-0.50  6.09  2.04  0.56  -0.12  3.11  2.59  1.12
-5.26  -1.30  1.40  2.07  -2.73  1.05  3.90  0.84
1.74  -5.51  -2.48  -1.08  0.65  -3.25  -3.19  -1.06
-3.02  3.93  2.35  1.68  -1.42  2.78  3.84  1.00
-2.02  -6.81  -1.16  0.53  -1.33  -2.44  -0.47  -0.74
-3.65  2.82  2.23  1.98  -1.58  2.58  4.21  1.06
-5.26  -2.96  0.97  2.38  -2.59  0.06  3.14  0.28
-5.14  -3.40  0.81  2.06  -2.67  -0.05  3.06  0.33
-0.68  5.99  2.10  1.02  -0.25  3.09  2.67  1.12
-2.59  -6.69  -1.03  0.75  -1.59  -2.29  -0.04  -0.84
:
-2.59  -6.69  -1.03  0.75  -1.59  -2.29  -0.04  -0.84
-0.68  5.99  2.10  1.02  -0.25  3.09  2.67  1.12
-5.14  -3.40  0.81  2.06  -2.67  -0.05  3.06  0.33
-5.26  -2.96  0.97  2.38  -2.59  0.06  3.14  0.28
-3.65  2.82  2.23  1.98  -1.58  2.58  4.21  1.06
-2.02  -6.81  -1.16  0.53  -1.33  -2.44  -0.47  -0.74
-3.02  3.93  2.35  1.68  -1.42  2.78  3.84  1.00
1.74  -5.51  -2.48  -1.08  0.65  -3.25  -3.19  -1.06
-5.26  -1.30  1.40  2.07  -2.73  1.05  3.90  0.84
-0.50  6.09  2.04  0.56  -0.12  3.11  2.59  1.12

0.20  3.88  -1.71  -1.28  -0.17  -0.79  1.54  -1.65  -0.51
1.10  3.67  -2.09  0.06  -0.91  -1.37  1.45  -3.23  -0.72
-0.52  6.10  -1.15  0.53  0.97  1.55  2.02  -1.12  -0.36
0.07  3.87  -1.88  0.00  -1.13  0.06  2.88  -2.74  -0.73
-1.30  6.07  -1.15  0.27  -0.44  2.09  1.57  -1.62  0.02
2.06  4.04  -2.39  0.31  0.10  -1.82  0.95  -2.20  -1.03
0.54  4.30  -1.83  -1.07  -0.75  -0.89  2.17  -1.72  -0.72
-0.33  3.69  -1.96  -0.23  -1.13  -0.60  2.47  -2.74  -1.28
0.81  4.10  -1.59  -0.51  0.06  -0.65  1.08  -1.75  -1.47
:
0.81  4.10  -1.59  -0.51  0.06  -0.65  1.08  -1.75  -1.47
-0.33  3.69  -1.96  -0.23  -1.13  -0.60  2.47  -2.74  -1.28
0.54  4.30  -1.83  -1.07  -0.75  -0.89  2.17  -1.72  -0.72
2.06  4.04  -2.39  0.31  0.10  -1.82  0.95  -2.20  -1.03
-1.30  6.07  -1.15  0.27  -0.44  2.09  1.57  -1.62  0.02
0.07  3.87  -1.88  0.00  -1.13  0.06  2.88  -2.74  -0.73
-0.52  6.10  -1.15  0.53  0.97  1.55  2.02  -1.12  -0.36
1.10  3.67  -2.09  0.06  -0.91  -1.37  1.45  -3.23  -0.72
0.20  3.88  -1.71  -1.28  -0.17  -0.79  1.54  -1.65  -0.51

3.89  -0.99  -1.61  -1.19  -5.41  2.75  -3.66  -0.83  7.65  -0.45  0.45  -2.98
2.08  -0.33  -5.76  3.56  -0.23  1.76  1.82  1.23  -0.06  1.55  -5.63  -2.73
:
2.08  -0.33  -5.76  3.56  -0.23  1.76  1.82  1.23  -0.06  1.55  -5.63  -2.73
3.89  -0.99  -1.61  -1.19  -5.41  2.75  -3.66  -0.83  7.65  -0.45  0.45  -2.98

1.67  0.88  -2.43  2.12  -0.17  -0.42  0.50  -0.82  0.21
0.25  0.05  1.68  2.96  1.13  -0.14  0.98  0.08  -0.40
-1.64  -1.20  -2.16  1.69  -1.02  0.76  5.78  0.76  3.72
-1.73  -0.21  0.09  -1.90  -1.22  -0.29  1.37  -1.29  4.39
-0.12  0.91  -0.17  3.77  0.25  0.27  -2.89  -0.55  -3.51
-0.77  0.00  1.92  2.04  0.62  0.65  -2.64  1.00  -1.58
1.38  -0.14  -0.53  1.75  -0.50  -0.29  0.11  0.76  1.53
-1.53  -0.02  -5.53  4.01  -2.96  -0.51  -0.94  -1.17  -0.49
0.21  -0.43  -0.35  1.67  1.39  1.76  -0.18  0.93  2.17
-2.08  1.50  0.36  2.08  -0.23  0.13  0.35  0.36  0.48
:
-2.08  1.50  0.36  2.08  -0.23  0.13  0.35  0.36  0.48
0.21  -0.43  -0.35  1.67  1.39  1.76  -0.18  0.93  2.17
-1.53  -0.02  -5.53  4.01  -2.96  -0.51  -0.94  -1.17  -0.49
1.38  -0.14  -0.53  1.75  -0.50  -0.29  0.11  0.76  1.53
-0.77  0.00  1.92  2.04  0.62  0.65  -2.64  1.00  -1.58
-0.12  0.91  -0.17  3.77  0.25  0.27  -2.89  -0.55  -3.51
-1.73  -0.21  0.09  -1.90  -1.22  -0.29  1.37  -1.29  4.39
-1.64  -1.20  -2.16  1.69  -1.02  0.76  5.78  0.76  3.72
0.25  0.05  1.68  2.96  1.13  -0.14  0.98  0.08  -0.40
1.67  0.88  -2.43  2.12  -0.17  -0.42  0.50  -0.82  0.21

-1.42  -0.77  -0.69  0.66  -0.52  -1.25  0.47  -3.30  0.34  -1.36  0.73
2.19  1.37  -0.36  0.14  0.06  1.26  2.42  1.25  -0.79  -0.94  1.78
0.16  -0.84  5.67  4.86  3.79  -1.08  -2.17  1.54  2.70  5.51  -5.63
:
0.16  -0.84  5.67  4.86  3.79  -1.08  -2.17  1.54  2.70  5.51  -5.63
2.19  1.37  -0.36  0.14  0.06  1.26  2.42  1.25  -0.79  -0.94  1.78
-1.42  -0.77  -0.69  0.66  -0.52  -1.25  0.47  -3.30  0.34  -1.36  0.73

-3.31  -7.03  3.30  -2.24  -2.75  4.10  -3.27
-2.82  1.86  -1.02  -3.22  3.16  -1.70  -1.55
-1.12  -1.39  -1.12  -1.10  -1.47  -0.94  -0.95
0.17  -0.91  -4.70  -2.66  3.52  1.60  -2.57
-0.35  -1.86  -0.20  0.25  -1.63  0.57  0.53
:
-0.35  -1.86  -0.20  0.25  -1.63  0.57  0.53
0.17  -0.91  -4.70  -2.66  3.52  1.60  -2.57
-1.12  -1.39  -1.12  -1.10  -1.47  -0.94  -0.95
-2.82  1.86  -1.02  -3.22  3.16  -1.70  -1.55
-3.31  -7.03  3.30  -2.24  -2.75  4.10  -3.27

-2.91  2.06  2.07  2.01
-4.62  3.00  3.73  2.18
-0.97  0.87  0.49  1.06
-2.51  1.90  1.68  1.88
0.72  -2.10  1.29  -4.73
0.24  -2.90  2.90  -7.54
-0.45  0.50  0.17  0.64
:
-0.45  0.50  0.17  0.64
0.24  -2.90  2.90  -7.54
0.72  -2.10  1.29  -4.73
-2.51  1.90  1.68  1.88
-0.97  0.87  0.49  1.06
-4.62  3.00  3.73  2.18
-2.91  2.06  2.07  2.01

1.05  -2.70  2.40  -4.34  -6.05  5.09  2.06
2.61  -4.06  1.46  -3.44  -6.00  4.02  3.32
1.72  -3.38  1.99  -3.92  -6.05  4.64  2.73
5.41  -5.89  -1.56  0.04  -3.78  -0.30  4.95
-0.40  -1.27  3.17  -4.70  -5.32  5.55  0.79
4.99  -5.59  -0.94  -0.90  -4.58  0.70  4.73
0.37  -2.00  2.85  -4.58  -5.77  5.34  1.47
-1.06  -0.44  3.24  -4.73  -4.88  5.66  0.26
3.18  -4.59  1.03  -2.90  -5.88  3.32  3.83
4.55  -5.46  -0.35  -1.66  -5.03  1.68  4.49
3.90  -5.12  0.29  -2.30  -5.53  2.59  4.15
:
3.90  -5.12  0.29  -2.30  -5.53  2.59  4.15
4.55  -5.46  -0.35  -1.66  -5.03  1.68  4.49
3.18  -4.59  1.03  -2.90  -5.88  3.32  3.83
-1.06  -0.44  3.24  -4.73  -4.88  5.66  0.26
0.37  -2.00  2.85  -4.58  -5.77  5.34  1.47
4.99  -5.59  -0.94  -0.90  -4.58  0.70  4.73
-0.40  -1.27  3.17  -4.70  -5.32  5.55  0.79
5.41  -5.89  -1.56  0.04  -3.78  -0.30  4.95
1.72  -3.38  1.99  -3.92  -6.05  4.64  2.73
2.61  -4.06  1.46  -3.44  -6.00  4.02  3.32
1.05  -2.70  2.40  -4.34  -6.05  5.09  2.06
---
-0.01  1.41  -1.87  -6.84
0.21  -0.78  3.27  -6.07
-0.38  1.85  -3.07  -6.07
:
-0.01  1.41
0.21  -0.78

-0.33  5.52  -4.46  -2.30  -2.08
0.67  -1.24  -0.48  -2.90  -3.08
7.05  2.16  5.51  -7.59  -1.88
:
-0.33  5.52
0.67  -1.24

-4.22  3.85
-0.24  -1.93
3.90  -6.51
-2.57  -5.09
:
-4.22  3.85
-0.24  -1.93

5.31  2.62  -0.31
-2.00  2.75  -0.53
4.77  -2.69  -0.35
3.05  0.07  4.35
4.17  8.07  1.09
:
5.31  2.62
-2.00  2.75

-0.05  0.60
-7.08  1.60
-1.00  -4.01
:
-0.05  0.60
-7.08  1.60

3.37  -2.73  2.67  -6.01
2.88  -1.20  -5.70  -0.63
:
3.37  -2.73
2.88  -1.20

2.57  4.53  1.83  2.94  5.97
4.43  3.70  2.72  1.94  4.71
:
2.57  4.53
4.43  3.70
